In the rows, 128 means zero.
These are runs of 8 systems, one row a step. Runs of the same system follow the same rule from any start.
run 1, z_84, 9 rows:
[[106 160 129  93  91 104 155 177 134 164 120 122  96 181 138 135 132 127
  120 195]
 [131 122  98 126 150 145  91 152 144  98 130 146 113 136 140 120  95  70
  212 152]
 [157 116 161 174 102 148 117 104 126  72  85 131 118  92  96 121 164  81
  116 109]
 [118 154 150 125  90  85 135 175 134 160  81 111 110 161 125 144 174 139
   73 150]
 [ 88 134 102 106 137 121 110 189 157 116 150 156 114 171 157 158 117 110
  189 149]
 [133 114 149 142 103 175 150 103 131  60 125 150 113  96 110 120 129  67
  167 136]
 [161 145 149 141  79 105 133 137 115 146  58  98 105 136 102 103 147 107
   83 166]
 [114 141 108 134 145  86  66 201 151 141 110 134 105 174 155 150 141 129
  150 131]
 [ 92 111 147 140 131 160 135 131 153  61 156 168 119 114 138 165 163  81
  164 111]]
run 2, z_505:
[[127 165 106 142  70 115 154 176 126 138 106 120 126 209 104 103 108 122
  149 140]
 [151 128 127 141 154 113 103 132 183 138 161 110 100  75  87 144  86 133
  191 106]
 [115 101 143 102 159 145 105  79 100 130 121 134 135  50 143 134 141 147
   67 139]
 [114 126 137 111 104 148 152 122  99 128  89 143 128 224 171 107 145 136
  100 153]
 [159 136 122 169 125 110 149 163 170 106 160 128 130 174 119 135 121 106
  202  90]
 [123 142 106 146 144 111 110 139 121 132 160 116 151  22  91 144 132 123
  113 105]
 [ 82 133 125  86 107 147 109 111  97 165  79 126 114 128 121 104 114 164
   70 175]
 [155  99 157 115 128 140 136 109 168 111 105 132  95 210 155 127 101 135
  181 128]
 [175 120 128 160 160 108 151 127 132  88 183 134 156  86 151 156 158  99
  151  88]]
run 3, z_653:
[[166 177 124 140 112 112 166 111 119 170 192 114  90 126 101  94 116 122
  150 172]
 [ 92 114  90 112 187 139  57 120 116 166 134 126 146  70 116 107  99 127
  120 136]
 [107  78 150 124 126 145 108 133 141  78  49 135 155 148 143 155 138 142
  107  79]
 [176 149 165 142  89 104 201 129 143 110 146 122 102 177 145 147 156 137
  136 128]
 [127 180  91 129 144 112 122 130 106 175 208 129 109  93 118 105 125 129
  141 173]
 [ 68  98  92 115 149 166  67 130 115 128  86 134 167  95 106 113 102 115
  115 120]
 [165  82 172 131 107 129 155 123 156  86  52 113 141 171 135 146 128 133
  122  86]
 [186 168 150 142 123  84 165 121 133 143 192 129  75 139 156 143 150 156
  141 136]
 [ 61 161  85 112 146 146  96 131  97 161 188 155 125  97 122 112 127 127
  125 161]]
run 4, z_268 (9 x 20):
[[143 145 132  99 123  83 128 134  91 145 103 118 123 100 176 154 144 185
   62 152]
 [130 200  90 151 103 112 126 153 103 136 184 146  96 163 130 110 116 158
  169 135]
 [123 100 109 155 152 165 148 106 138 131 169 125 190 136  89  99 106  91
  159  83]
 [149  84 146 128 164 105  95 117 134 151  68  93 159  85 119 135 139 139
   66 103]
 [137 170 139 132 105  91 105 142 121 110 115 140  72 132 161 159 133 210
  116 116]
 [100 156 100 120 118 148 184 123 111 119 215 156 144 157 143 127 110 146
  161 118]
 [130 107  87 129 168 130 124 128 105 177 133  99 202 112 104  84 117  82
  106 131]
 [176 125 135 170 133  94  64 130 134 124  64 105 106 104 111 124 129 156
  118  87]
 [124 138 169 132 107 129 158 108 152  89 169 149  98 134 140 174 141 197
  132  77]]
run 5, z_216:
[[103 150  91 121 124 180 156  93  87 116 192 160 142 145 137  87  99 117
  160 147]
 [134  84 114 117 164 137 126 122 161 175 119  88 169 113  83 100  85  82
  143 130]
 [155 113 143 151 143  71  86 162 151 146  72  99 126 126 127 152 158 149
   91  92]
 [104 168 137 133 102 119 138 131 107  93 162 169  95 147 171 163 163 193
  116 109]
 [ 99 134 105  87 117 180 176  95 103 113 175 149 145 100 135 115  83 118
  150 167]
 [162  91 102 135 150 135 108 127 124 150  79  92 178 111  96  85  91  79
  131 134]
 [164 130 141 184 141  80  88 151 151 150 106 113 122 171 118 133 165 151
  113  70]
 [ 95 152 149 109 127 114 155 128 139 129 195 153  96 130 158 177 155 187
  120 117]
 [ 93 117 103  70 119 166 156 121  98  98 131 140 156  73 151 136  90 118
  126 175]]
run 6, z_168, 9 rows:
[[173 162  95 128  91 128 172 144 110 121 139 113 129 146 124  93  82  90
  180 172]
 [147 146 138 176 148 147  76  71 120 141 160 134  74 103  89  84 123 132
  146 121]
 [ 93  92 167 113 167 119  80 117 152 151 100 129 108 119 145 159 176 152
   69 118]
 [128 114 110 103 120  97 163 198 137  96  98 126 174 165 180 174 143 112
  128 130]
 [144 163  98 155  88 150 183 133 110  90 171 133 155 123  97 105  97 103
  175 116]
 [108 143 143 130 125 165 110  67 117 171 149 128  87  97  73  81 116 136
  109 157]
 [120  95 146 105 169 103  59 138 149 157  70 122  92 144 165 140 143 134
  106 152]
 [165 114 129 150 128  94 138 177 146  66 111 133 154 148 169 173 151 121
  152  79]
 [118 155 119 145  93 151 206 116 104 111 197 138 166 112 105 121 139 118
  119 105]]
run 7, z_84:
[[149 126  74 103 122 127 101 159 102  99  75 120 147 103 151 117  66 113
  164 159]
 [176 146 139 203 121 129  97 103 104  85 122 150 105 152 133 100 161 130
  139  81]
 [105 123 172 135 137 106 141 136 163 180 152 114 110 135 110 146 195 103
   81 141]
 [ 63 112  92  71 122 133 129 188 146 123 103 128 164 118 136 161  92 121
  139 148]
 [159 142 124 147  85 160 145 104 108  53 115 150 112 145 136 116  88 141
  183 106]
 [186 146 171 157 123 103 136  95 131 164 142 110  67 128 114 103 162 111
  112 161]
 [ 85 117 100 111 168 103  68 180 137 170 106 123 147 111 138 138 148  98
  102 154]
 [ 87 108 119 138 110 163 128 147 129  57 110 160 165 156 142 149 129 135
  151  71]
 [161 150 173 134  73 130 213 106 144 121 153 120  95 150 103 126 129 131
  137 138]]
run 8, z_216:
[[150 145 101 144 153  97 146 143 136 193 181 107 152 196 127 104 120 142
  140 113]
 [ 98 113 116 100 170  96 105 167 173 142 158 125 140  72 133 187 112 152
  144 108]
 [106 121 128 114 105 146 116 115  93  83  74 133 151  70 133 149 128 178
   72  98]
 [171 154 102 141  99 136 170 102  67 117 128 127 157 184 157  81 102 159
  123 124]
 [159 129  88 142 182 110 129 137 142 157 200 119 157 131 128 115  97 106
  183 114]
 [ 87 100 124 127 172 118  81 143 154 153 121 115 160  65 101 153 140 141
   91  86]
 [111 131 136 109  89 118 146 133 102 119  74 127 145 152 157 149 133 203
   66 103]
 [168 162  95 122 108 123 182 131  90  89 168 141 142 146 172 126  92 150
  171 129]
 [139 126  85 148 174 142 104 110 112 138 180 120 162  68  99  98 103  98
  155 114]]
run 9, z_505, 9 rows:
[[108 163  88 124  95 104 107 204 125 139  91 127 118 179 132 119 120 102
  142 172]
 [133 136 135 145 132 149  82 114 165 107 146 140  69  92  88 124  95 111
  200 131]
 [139  98 176 108 147 139 142  80 130 132 131 120 117  60 128 136 164  99
   81 156]
 [116 123 124 112 135 113 122 157 107 150  99 135 128 206 186 123 173 107
   97 176]
 [117 146 118 174 116 135 100 165 154  86 146 154 103 170 116 128 139  95
  193 103]
 [128 136 144 135 108 132 142 131 145 116 141 116 123  25  71 143 139  84
  122 134]
 [113 128 127  78 136 119 110 135 109 179  92 115 104 116 147 115 128 118
   88 210]
 [125 110 146 133 149 149  83 111 148 116 117 158  80 205 159 116 134 118
  173 140]
 [151 115 161 171 128 128 152 129 150  76 152 141 135 100 116 152 182  69
  140  94]]
run 10, z_653 (9 x 20):
[[106 171  94 151 117 172  91  87  77 122 157 155 103 112 106  77 107 140
  143 139]
 [107  68 142 121 158 169 125  77 148 155 106 114 171 138  92 101 104 131
  109  90]
 [172 107 145 137 148  69 151 155 149 127 118 105 161 141 159 174 150 161
  103  74]
 [111 203 107 143  84 107 131 160  98 110 166 154  94 130 143 143 140 177
  135 132]
 [ 86 143 101  99 102 187 143  94  94 150 140 137 141 133  99  77  73 130
  130 167]
 [177  70 117 130 175 130 123  97 124 134  94  97 190 119 133 107 102 116
  112  92]
 [154 135 153 177 131  91 108 131 141  95 131 133 111 125 139 162 169 179
  120  56]
 [ 70 178 134 112  80 135 162 134 126 154 172 148  90 160 118 134 136 179
  113 145]
 [119 124  76  86 138 141 157 132  93 162 137 110 189 137 138  97  75 114
  127 164]]
run 11, z_168:
[[147 147 124 157 139 156  72  80 106 120 142 155  65 153 137  85 108 151
  169 133]
 [132  63 184 131 180 137 104  84 165 135 112 121 132 126 133 148 157 138
   97  82]
 [130 121 111 108 135  79 163 188 122 140 114 104 190 117 155 168 158 114
   83 132]
 [107 185  68 148  78 134 143 173  96 105 151 145 146 152 112 107 102 129
  166 125]
 [108 124 158 124 116 182 125  64 150 136 146 137  79 117  74 101  88 148
  155 135]
 [162  92 165  91 175 103 100 102 141 155  93 109 101 100 166 145 135 134
   96 169]
 [166 133  99 161 146  87 110 172  99  97 107 131 167 164 189 139 162 122
  120  94]
 [ 92 141 120 161  97 151 174 139 136 113 173 138 170 149  81 127 133 131
  140  66]
 [ 82 132 131  70 111 152 153 117 144 177 147 111 116  81  85 125  89 129
  121 185]]
run 12, z_83, 9 rows:
[[ 98 180 137 131  53 128 133 161 124  83 113 151  81 116 121 158 134 166
  130 132]
 [ 58 138 104  78 108 178 140 125  98 139 132 147 135 125 131 105 108 104
  121 195]
 [165  83 117 137 180 141 108 109 127 148 121 112 153 130 131  85 127  46
  146 156]
 [189 131 170 188 120  91 112 129 164 119 115 112  87 130  96 131 165 110
  142  96]
 [ 85 170 147 113  64 110 141 171 155 123 119 135  75 132 106 166 134 172
  121 141]
 [ 66 125  90  70 118 165 121 154 104 112 109 148 147 119 152 129  93 105
  140 185]
 [167  96 120 150 154 163 116  88  99 107 109 129 149 124 131  79 128  52
  144 145]
 [187 141 172 178 122  98 133 113 153 159 141 105  82 140  87 112 166 108
  121 122]
 [ 84 153 137 110 101  91 118 193 177 147 130 126  83 135 115 175 134 154
  140 137]]
run 13, z_764 (9 x 20):
[[156 103 101 100 169  92  99 148 107 149  77 101 174 116 173 136 108 154
   93 125]
 [189 118 123 177 166 121 119 100 123  89 162 136 143 125 155 127 128 142
  163  60]
 [112 139 163 137 117 144 175  74 118 151 184 133 122 137 107 120 156 171
   81 104]
 [ 97 134  89  96 130 104 131 167 105 176 106 109 180 148 141 131 122 170
   66 132]
 [167 117  85 139 148 124 101 128 111  96 109 122 170 118 148 123  71 165
  162  76]
 [179 123 170 146 135 140 154  41 123 120 160 126 107 101 126 120 127 168
  111  99]
 [114 134 133 118 156  95 137 130 107 194 154 117 142 146 154 135 176 155
   57 137]
 [103 121  69 137 158 117 103 171 124 127 132 132 194 157 146 132 106 157
  141  69]
 [154 120 141 138 104 160 160  72 119  88 117 122 148 101 100 117  80 176
  132  70]]
run 14, z_764, 9 rows:
[[127 112  78 144 190 119 108 151 120 125 176 138 190 141 160 133 123 123
  156  81]
 [124 127 142 167 106 173 146  70 120 113 140 129 147 119  73  97 115 161
  114  68]
 [152 148 144 103  94  90 157 133 110 167  89  95 122 137 132 132 130 186
   59 143]
 [149 133  80 111 180  89 100 157 116 130 154 132 146 123 194 155 101 161
  156 122]
 [122  97 139 150 161 180 119  57 118  99 167 152 146 106 121 115 121 140
  137  78]
 [138 119 160 140 105 123 168 104 109 164 102 100 150 156 109 108 169 140
   46 115]
 [147 161  81 127 133  63 135 193 122 155 139 109 158 152 151 145 106 168
  132 112]
 [118 130 107 119 147 157 107  86 120  95 164 148 128  77 132 137  75 183
  162  86]
 [143  97 166 120 135 152 138  56  96 134  95 124 132 118 140 110 153 144
   57 131]]
run 15, z_83:
[[167 150 129 140 102  99 147 177 149  66 128 135 101 123 155 175 131 120
  181 120]
 [ 75 164 132 122  82 165 121 114  96  98 137 158  98  63 108 133 142 134
  103 151]
 [ 95 109 117 103 144 154 113 113 119 191 102 115 141 165 110  75 112  97
  103 179]
 [190  99 132 154 162 103 125 148 166 117 121 111 131 171 144 127 126  71
  185 122]
 [145 154 165 160  89 110 130 136 148  73 130 136  74  74 111 169 161 138
  134 104]
 [ 56 162 123  91  78 146 126 146 109 157 106 134 111 123 105 120 127 155
   84 173]
 [115 100  88  99 158 154 117 139 124 141 114 126 163 175 149  96  92  70
  168 169]
 [200 106 160 169 148 128 128  97 144  84 129 122 111 101 128 126 144  73
  163 108]
 [126 169 168 149  83  97 129 135 141 149 119 114  71 107  92 141 171 155
   84 137]]
run 16, z_268:
[[ 91 111 132  88 155 104 109 156 162 198 114 111 121 185 137 141 125 154
  107 150]
 [131 132  80 112 127 128 102 170 115  64 104 149 142 110 167 150  81 134
  182 124]
 [150 140 136 153  91 154 180  91  83  84 146 134 152  84 111 110 156  99
  101 125]
 [125 132 164 134 135 114 125 114 152 214 131  98  94 161  82 100 145 132
   96 154]
 [112 105 117 109 168 119  70 155 175 119 121 137 108 153 157 157  90 149
  186 111]
 [126 113 117 124 121 149 157 124  90  47 126 159 176  97 175 155 147 112
  117 111]
 [140 164 135 134  84 109 167 132  95 174 121 104 128 133  97  97 160 117
   66 168]
 [126 143 126 133 132 120  94 141 179 171 137 117  81 151  81 114  79 140
  186 131]
 [115  76 135 119 172 166 106  94 143  68 136 153 151  96 155 153 117 116
  158  90]]

Which system made each of these runs?
run 17:
[[114 132 118 181 109 145 125 151 112 104 120 141 154 144  97  99 180  42
  126 126]
 [ 96 130 155 146  76 122 133 166 176 146  83 111 112 167  63 134 138 117
  124 118]]
 | z_84
run 18, 2 rows:
[[111 116 129  71 141 136 132 120 162 188 126 103 104 130 108 114  67 138
  148 182]
 [194 125 117 136 157  97  72 127 117 103  89 116 101  88 161 135  98 153
  148 125]]
 | z_168
run 19, 2 rows:
[[136 119 158  88  86 125 148 113 113 115  51 114 114 122 147 143 115 176
   76 145]
 [128 167  77 131 119 118 149 163  67 131 152 143 154 178 170 102 148 103
  125 167]]
 | z_83
run 20:
[[174 130 106 130  83 119 160 152 110  77  64 112 165 149 136 126  85 145
  144 103]
 [192 158 146 151 111 130 143  63 108 111 157 126  80 106 128 112 102 176
  143 120]]
 | z_653
run 21:
[[117 149  83 152 147  85  97 183  92 134 125 128 172 136 163 141 165 147
   90  99]
 [ 62 139 128 140 119 166 154 127 143 124 198 164 137 173 114 133 142 137
  149  90]]
 | z_84
run 22:
[[197 123 183 144 126  93 144 116 146 142 115 101  86 116 122 128 174  90
  108 160]
 [ 88 177 120 150  99  88 100 202 149 145 125 132  96 145 110 153 170 121
  127 134]]
 | z_83
run 23:
[[ 87 124 110 112 154 150 154 127 162 143 209 143 145 153 122 139  92 142
  184 108]
 [128  91 134  94 140 124 138 130 146 133  92  96 171  35 103 155 105 124
  101 120]]
 | z_216
run 24:
[[156 135 129 116 128 116 129 139 151 107 135 143  82 197 181 143 101 156
  192 132]
 [105 123 156 111 129 147 144 109 116  69 159 165 111  76 170 171 173 112
  113 138]]
 | z_83
run 25:
[[136 153  90 100 110  82 121 191 102 146  79 113 137 155 170 135 119 134
  110 175]
 [129 152 108 163 117 143  90 134 134  65 142 159 103 130 129 135 101 151
  194  83]]
 | z_216
run 26 (2 x 20):
[[ 76 105 160 146 126 172 110 101 152  94 131 147 123  70  87 148 151 126
  115  82]
 [109 118 155  75 101 124 166 146 124 139  87 118 126 128 151 150 155 104
   77 194]]
 | z_168
run 27 (2 x 20):
[[108 161 102 149 113 178 106  84  71  90 162 172 113 127 137  97 110 159
  150 119]
 [140 111 167 128 106 144 206  92 156 161 148  98 144 152  75 110 128 115
  108 118]]
 | z_505
run 28:
[[175 129 156 173 161 100 107 109 139 106 163 143 101 154 165 151 167 159
  145  74]
 [ 86 126 118 128 132 113 174 170 138 133 172 138 183 165 146 161 170 140
   99  90]]
 | z_268
run 29:
[[122 147 141 125 126 107 182 151 159 145 201 141 110 187 151 158 147 133
  156 129]
 [ 69 115  77 112 152 140 117 180 128 143 140 129 190 111 116 130 119  78
  130 138]]
 | z_268
run 30, 2 rows:
[[138  98 149 115 150  87 124 138 135 137  86 114 154 140 167 167 163 169
   63  93]
 [114 187  92 112  91  91 140 185 113 120 145 135 119 123 152 160 114 186
  128 129]]
 | z_268
run 31, 2 rows:
[[ 58 125 103 151 159 135  75 163 122 130 153 158 153 138 136 136 182 102
  112 109]
 [101 136 132 144  61 156 126 150 131  90  60 130 129 117  70 114 126  96
  128 126]]
 | z_505
run 32, 2 rows:
[[165 140 102 113 132 121 150 104  84 101 156 127 152  40 151 141  97 164
  118 118]
 [145 169 122 173 144 115 111  92  82 171 184 130 112 128 113  86 168 144
   92 122]]
 | z_268
run 33:
[[130  99 146 134 151 113 106 104 131 178  88  94 158 105 101 121 140 164
   55  93]
 [143 142 120 114 126  85 145 158 111 126 118 134 139 195 199 155 143 184
  110 116]]
 | z_216
